One turn moves each row of this set onto another row. After a few examples, where does it send each row asked below?
q11: 102, -1, -60, -41, 9, -162, -53, -33, 43, -191, 37, 182, 6, -40, 13, 9, 233, 155, 68, -199, 143, 84, -252, -232, -94, -228, 176, 97, 141, -72, -100
q746: -163, 72, -88, -31, -33, 61, -52, 45, 58, 113, -39, 25, -27, -154, 98, -66, -26, -144, 90, -18, 182, -108, 335, -85, -100, 247, -3, -99, -54, 257, -139
q513: -156, 62, -84, -164, 130, 139, 62, 184, 231, -3, 40, 87, 293, -111, -116, 154, 21, 267, 32, -194, -157, 137, 1, -111, 234, 57, -82, -139, 136, -181, -15
q444: -2, -85, 251, 29, -208, -106, -256, -46, 273, 173, 245, 82, -36, -149, -60, -92, 110, -112, -81, 21, -177, -40, 120, 41, 67, 44, 190, 17, 26, 137, -33
q251: 30, -92, 124, -64, -60, -17, -100, -70, -118, 141, 27, -62, -116, 66, -239, 14, 63, 146, -6, 251, -146, 50, -36, 51, 48, -105, 85, 340, -6, 175, 241
q516: 113, 32, -228, -17, -148, -259, -156, 0, 92, -152, 66, 121, -22, 119, -197, -199, 110, -56, 200, -141, -275, 53, -38, -138, 92, -8, -82, -124, 95, -41, -184
q747: -68, -70, -197, -46, -223, -4, -157, -114, 52, 106, 176, -29, -20, -202, -1, -186, -77, -84, -17, -9, -97, 109, -46, -36, 250, -30, 77, -57, -85, 86, 394
q303: -3, 138, 270, 48, -219, -123, -50, -59, 2, -309, -15, -19, 211, 146, -51, 115, 27, 161, -18, 99, -11, 12, -131, -153, 198, -27, -106, -60, 112, 149, -165
q778: -352, 124, 1, 25, -96, 149, 42, 83, 75, -28, 7, -99, -144, -88, 230, -185, -51, -199, 125, 44, 82, 31, 131, -157, -82, 148, 5, 181, -2, 24, -212
q958: 107, 139, 32, -125, 105, 12, 169, 95, 163, 49, -104, 121, 365, 2, -181, 137, 169, 9, 33, -107, -160, 239, 124, -20, 93, 62, -130, 229, 234, -205, -95
q274: -183, 146, -31, 21, -199, 163, 92, -45, -143, -3, 75, -89, -29, -167, 290, -90, -81, -240, -2, -61, 49, -114, 153, -151, -47, 23, -20, 263, 174, -112, 2
q464: -150, 82, -124, -110, 199, 58, 39, 165, 213, -3, 31, 34, 321, -53, -133, 114, 1, 321, 130, -209, -122, 109, 7, -103, 217, 89, 1, -85, 127, -171, 76
q999: 58, 92, -105, -20, -26, -95, 197, -54, -133, 78, -136, -145, -52, 81, 229, -187, -12, 53, 95, 108, 7, 193, -48, -130, 61, -18, 225, 5, 15, -44, 315
q761: -86, 9, 64, 71, 53, 226, 7, 129, 272, -1, -6, 84, 402, -131, -147, 97, 45, 61, -96, -178, -98, 144, -46, -46, 285, 92, -60, 55, 52, -269, -69
q932: 24, 133, -225, -87, 111, 104, 189, 152, 125, 24, -2, 51, 336, 68, -178, 195, 22, 246, 117, -181, -129, 252, 198, 23, 46, 74, -115, 42, 56, -106, 49
q407: -7, 166, -169, -80, -128, 40, -41, -84, -49, 102, -2, 36, 13, -204, 84, -22, 32, -227, 108, -43, 86, -300, 234, -138, -94, 143, -75, 160, 160, 148, 129
q736: -113, 207, -183, -87, -126, 76, -34, -42, -79, 102, 45, 26, -18, -172, 36, 38, 29, -184, 87, -3, 128, -332, 259, -106, -143, 105, -33, 125, 23, 123, 128
q773: 113, -25, -42, -186, -41, -128, -74, -159, -114, -222, 105, 77, 184, -62, -141, 141, -156, 77, 7, 107, -207, 308, 9, -365, -127, 2, -40, 28, 38, 124, -20
q208: 233, -123, -217, 193, 121, 28, -120, -122, -228, -59, 21, 133, 131, -112, -59, -110, 22, -79, -21, -106, -86, 250, -11, -144, -57, -126, -26, -19, -126, -115, -114
q518: 65, 54, 114, 37, 1, 96, -257, 13, 163, 30, -72, 336, -221, -89, -183, 28, 227, -126, 60, 16, -13, 196, 62, 171, 121, -59, 115, -101, 36, 176, -42
q28: -363, 119, 2, -42, -139, 90, 44, 102, 111, -56, 4, -75, -124, -78, 259, -175, -65, -127, 100, -27, 119, 27, 160, -208, -82, 172, 101, 68, 100, 21, -223
q171: -55, 37, 150, 41, -51, 106, -4, 94, 8, -27, -49, 233, -317, 145, -54, -30, 127, 8, 97, 23, -132, 419, 147, 62, -134, -46, 236, -10, 82, -84, -119
q183: -181, 201, -45, -78, -196, 106, 125, -16, -139, 9, 99, -92, -94, -157, 261, -21, -16, -277, 89, -2, -21, -141, 121, -98, -77, 63, -59, 239, 131, -91, -4
q362: 149, 76, 246, 176, -50, -88, 82, 20, 107, 124, -28, -62, -59, 186, 142, -94, 123, 34, -16, 118, -17, 62, 175, -9, -163, 26, 374, 109, 17, 4, -85
q250: -8, 93, 12, 102, -97, -49, -196, -99, -77, -238, 151, -34, 230, 111, -192, 41, -237, 168, -18, 118, -277, 56, 134, -237, 112, -23, -84, -115, -6, 133, -149
q272: -60, 110, 23, 50, 45, 249, -9, 130, 294, -26, -20, 119, 388, -82, -199, 121, 68, 62, -131, -148, -103, 151, 9, -78, 211, -5, -41, 154, 108, -274, -140
q378: 69, -4, 13, 110, -212, -89, 26, 32, -71, -95, 173, 66, 35, 131, -5, 49, 99, 93, -66, -253, 73, 31, 53, 136, 128, -242, 10, -172, -108, -57, -302
q520: 74, 94, -143, -119, 159, 5, 214, 122, 88, 74, 30, 33, 359, 71, -166, 210, -8, 186, 80, -186, -119, 242, 258, 50, 71, 57, -28, 100, 49, -151, 16
q310: 133, 28, 138, -11, -214, 0, 60, -123, -69, -280, -3, 45, 241, 24, -35, 252, 0, 75, -99, 75, 132, 308, -136, -169, -74, -55, -45, 128, -47, 154, -40
q789: 91, -81, 76, -33, 83, 21, -99, 20, -6, 117, 14, -119, -183, 18, -132, 88, -12, 140, 86, 323, -235, 61, -111, 92, 53, 55, 121, 24, -120, 261, 94
q158: -144, 16, 214, -125, -224, -26, -68, -27, -167, 83, 14, -63, -95, 60, -215, -6, 13, 31, -164, 291, -109, 148, -115, 43, 130, -101, 244, 195, 12, -81, 128
q521: -6, 71, -42, -4, -51, 179, 91, 3, -188, -37, -29, 155, -321, 142, 36, -64, 9, 121, 92, -18, -231, 151, 73, -97, 84, -271, 108, 27, 151, -216, 196
q53: 104, 110, -90, 37, -10, 196, -171, -63, -40, 17, -48, 249, -230, -72, -113, 15, 71, -9, 43, -24, -105, -56, -4, 33, 327, -269, -13, -38, 82, 55, 277
q373: 107, 92, 41, -120, 20, 18, 148, 97, 284, 34, -62, 128, 348, 5, -214, 133, 140, -49, 10, -142, -157, 208, 62, -49, 112, 104, -51, 274, 179, -235, -85
q532: -277, 85, -29, -83, 38, 57, -74, 46, 42, 121, -63, 32, -57, -183, 76, -102, 36, -132, 107, 45, 207, -145, 257, -166, -89, 203, -8, -37, -71, 207, -128
q225: -101, 76, 84, -50, -127, 37, -110, 86, 39, -2, -13, -139, -176, 72, -140, 58, -63, 39, -44, 356, -177, 146, -208, 70, 96, 60, 322, -50, -101, 14, 19

q310 goes to q303
q746 goes to q407
Where do these go?
q225 goes to q789
q778 goes to q532
q373 goes to q761
q513 goes to q932
q516 goes to q208
q171 goes to q518
q362 goes to q444

One turn moves each row of this set onto another row. After a few examples, where does it send each row asked below?
q905: 228, -35, 140, 229, 116, 12, 164, 60, 237, 162, -74, -92
q356: -132, -10, -29, -228, -10, 125, 52, 142, -116, -101, 55, 116
q252: 51, 88, 23, 317, -77, -147, 84, -146, -241, 22, 31, 25
q164: 334, 57, -27, -60, 179, -42, 125, 174, -159, -54, 79, 11
q257: -80, -37, -46, -162, -57, 144, 88, 202, -134, -113, 99, 118
q210: -81, 66, 68, 247, 0, -293, 12, -123, 173, 58, -80, -40
q645: 178, 50, 203, -68, 185, 152, 141, -61, 196, 28, -184, -80
q266: -116, -13, 60, -222, -83, 34, 81, 24, -84, -75, -17, 292
q882: -148, -16, -52, -178, -62, 97, 59, 161, -138, -124, 88, 123
q353: -9, -40, 97, -251, -23, 141, 129, 83, -56, -30, -37, 273
q648: 33, -68, 59, -131, -113, 154, 174, 148, -89, -65, 44, 283
q784: -25, 148, 92, 67, 115, -146, -6, -278, -175, 99, -124, -6
q665: -72, -47, 30, -105, -169, 43, 128, 88, -119, -111, 56, 305
q547: -39, 10, 66, 311, -11, -66, 14, -92, 327, -3, 40, -31
q983: 65, -22, 93, 307, 26, 29, 67, -23, 341, 28, 45, -43
q366: 77, 147, -79, -81, 124, -284, -9, 8, -198, -117, 50, 45
q377: 204, 74, 157, 27, 232, 92, 99, -143, -115, 186, -137, -48
q156: 102, -19, 52, 401, -67, -157, 134, 46, 160, 53, 18, -43
q248: 211, 81, -97, 67, 39, -189, 92, 136, -220, -139, 140, 45
q749: -132, 157, 123, -30, 50, -157, -6, -240, 123, -81, -175, -33
q848: 290, 13, 85, 277, 38, 91, 196, -9, -187, 110, 21, -20
q662: 269, -24, 110, 266, -72, 138, 254, 105, 95, -71, 21, -47
q17: -47, 31, 101, 203, 71, -51, -17, -131, 359, 32, -25, -43
q91: 54, -7, 125, 205, 111, 47, 33, -72, 377, 62, -18, -65
q617: -85, -36, -22, -213, -8, 169, 78, 185, -109, -89, 60, 112
q273: -36, 75, 28, 304, -208, -169, 115, -75, 30, -190, 35, 10
q431: 38, 46, 148, 77, 190, -119, 37, -108, 257, 165, -178, -87
q236: 199, 124, -13, -199, 263, -125, 20, 41, -138, -37, -21, 4

q784 goes to q252
q882 goes to q257
q91 goes to q17
Where do these go?
q645 goes to q749
q905 goes to q431
q164 goes to q236
q648 goes to q353

One turn moves each row of this set onto another row. After a few examples, where does it send each row asked below?
q875: 187, -67, -16, -248, 37, -19, -55, -102, 90, 104, 227, -2, 75, -358, 111, 83, 51, -15, -125, 68, 17, 252, 153, -162, -4, -26
q125: 158, -85, 99, 54, -361, -153, -39, -220, -103, -35, -205, -88, -118, 79, -91, 75, -13, 21, 45, -158, 50, 148, -152, -3, 111, -91
q702: 513, -24, -47, 26, -130, 2, 68, 93, 36, -177, 59, 185, -87, -13, 88, 99, 231, -19, 16, -97, 81, 21, -86, -58, -66, 38
q868: -282, 14, -20, -262, 180, -156, 176, 95, 107, -107, 70, 85, 30, 71, 54, 96, -15, -141, -35, -37, 63, -111, 387, -135, -238, -46
q461: -233, -49, -23, -80, 336, 306, 48, -114, -58, 11, 141, -27, 45, -81, 94, 101, -152, -226, -195, -72, 6, 43, 135, -85, -89, 11
q845: -235, -16, 29, -230, 5, -196, 261, 211, -8, -144, -174, 41, -47, 31, 127, 32, 29, -174, 28, -39, 41, -31, 439, -54, -100, -65
q622: 138, -61, 134, -29, -186, -99, -32, -255, -70, 59, -159, -65, 74, 89, -146, 22, -79, 197, 109, -179, 93, 16, -115, -88, 220, -62
q134: -204, 145, 56, 18, -147, 127, 151, -85, -58, -36, -137, -175, -13, 202, 19, -93, -8, -61, 67, -101, 88, 94, -333, -18, 62, -46
q810: -218, 140, 117, -42, -90, 94, 198, -128, -54, 38, -55, -141, 92, 237, -37, -72, -29, 70, 109, -110, 73, 33, -295, -55, 120, -79
q995: -307, 26, -95, -250, 125, -132, 124, 104, 77, -123, 33, 24, -73, 37, 138, 65, 18, -204, -57, -8, 58, -116, 364, -56, -254, 30
q480: -30, 44, -118, 71, -29, -177, -77, 150, 37, -82, -12, -170, -201, 222, 56, 245, -146, -201, -151, -46, 10, -186, 173, 33, -154, 147
q555: -53, 51, -57, 11, 60, -208, -26, 78, 73, -25, 147, -119, -66, 283, -15, 276, -197, -62, -130, -67, -7, -247, 206, -75, -168, 104
q258: 470, 8, -40, -48, -48, -22, 67, -95, 44, -116, 210, 195, -60, 55, 105, 109, 224, 29, 31, -89, 15, -120, -52, -68, -139, 64
q228: 71, -8, 28, 47, -22, -277, 143, 249, -48, -60, -146, -103, -50, 280, -55, 238, -170, -13, -18, -75, 5, -168, 311, -35, 90, 12
q103: -251, -1, -72, -228, 35, -112, 147, 201, 33, -148, -147, -11, -113, -10, 146, 35, 33, -281, -10, -34, 83, -64, 371, -14, -186, 8
q937: -84, -94, 108, -76, 70, 204, 265, 38, -231, -47, -187, -45, -97, -123, 167, 47, -126, -232, -56, -47, -65, 155, 269, 55, 130, -116
q492: -247, -12, 34, -263, 130, -199, 275, 145, 63, -103, -63, 71, 42, 73, 38, 54, 3, -80, 27, -39, 56, -91, 406, -113, -120, -79
q112: -85, -110, 169, -69, 220, 175, 318, 115, -114, -43, -113, 41, 142, -73, -45, 103, -171, -102, -83, -88, 28, 187, 257, -129, 162, -178
q561: -165, 122, 119, -12, -210, 53, 272, -146, -80, -32, -113, -147, -5, 235, 48, -56, -5, 19, 100, -81, 12, 92, -273, -11, 125, -114
q414: 73, -29, -20, 46, -256, -2, -273, -180, -17, 4, -147, -131, -117, 1, -60, 19, 9, -47, -5, -162, 169, 84, -240, 5, 37, 74
q947: 473, -12, -37, -23, -9, -9, 43, 83, 119, -86, 101, 178, 82, 41, -18, 84, 205, 63, 48, -141, 169, -59, -58, -151, -36, 77
q992: 193, -80, -70, -221, -12, -5, -50, -43, 70, 74, 167, -20, -2, -390, 150, 77, 60, -99, -125, 65, 35, 283, 135, -101, -15, -11
q256: 242, -89, -3, -227, -68, -47, -19, -17, 28, 63, 58, -15, 4, -396, 169, 48, 57, -77, -98, 67, 30, 311, 173, -83, 98, -25
q385: 8, -4, 28, 24, 85, -270, 126, 130, 41, -65, 50, -61, 31, 325, -83, 293, -224, 35, -88, -69, -9, -188, 260, -124, -31, 3
q25: -249, 147, 28, -48, -116, 128, 165, -208, -80, 6, -15, -169, -32, 215, 77, -63, -8, -37, 53, -71, 19, 17, -327, 31, 33, -11
q671: 28, 16, -39, 75, -110, -223, 51, 226, -47, -98, -148, -158, -223, 213, 76, 224, -154, -170, -82, -56, -14, -140, 262, 60, -18, 73
q221: 516, -17, 0, -79, -62, -18, 129, -15, -23, -67, 45, 158, 2, 12, 119, 32, 176, 136, 104, -113, 30, -169, 38, -28, 43, 63
q214: -236, 143, 72, 1, -83, 100, 197, -188, 13, -22, 13, -127, 33, 255, 9, -31, -19, -8, 41, -79, 58, 77, -375, -82, -6, -52
q441: 38, -22, -19, -13, -170, -26, -228, -420, 8, 52, 82, -61, -81, 87, -45, 88, -35, 59, -39, -124, 61, -35, -249, -12, -57, 25
q179: 253, -111, 39, -244, -32, -65, 65, -6, 33, 78, 53, 6, 84, -359, 123, 74, 54, -10, -54, 42, 34, 287, 207, -146, 111, -75
q685: 77, -22, 114, 1, -133, -119, -125, -297, 53, 25, 38, -24, 93, 123, -232, 130, -69, 135, -2, -171, 103, 83, -243, -189, -7, -99
q587: -182, -74, -18, 14, 93, 266, 99, 40, -111, -134, -26, -56, -126, -148, 142, 106, -107, -383, -172, -55, -33, 232, 92, 7, -97, -39
q524: 462, 21, -98, -23, -60, 84, -66, 44, 24, -36, 96, 102, -38, -22, 107, 7, 202, -2, 49, -104, 130, -167, -37, -30, -58, 167
q482: 227, -93, 49, -243, 31, -61, 43, -59, 70, 70, 168, 16, 102, -323, 93, 87, 46, 47, -93, 43, 49, 290, 157, -185, 52, -94
q667: -151, -117, 116, -84, 284, 158, 302, -127, -56, -15, 165, 95, 126, 22, 14, 153, -174, -107, -123, -43, -88, 119, 175, -167, -46, -191

q995 goes to q868
q179 goes to q256
q414 goes to q441
Where do these go?
q937 goes to q587
q221 goes to q702
q561 goes to q134
q671 goes to q480

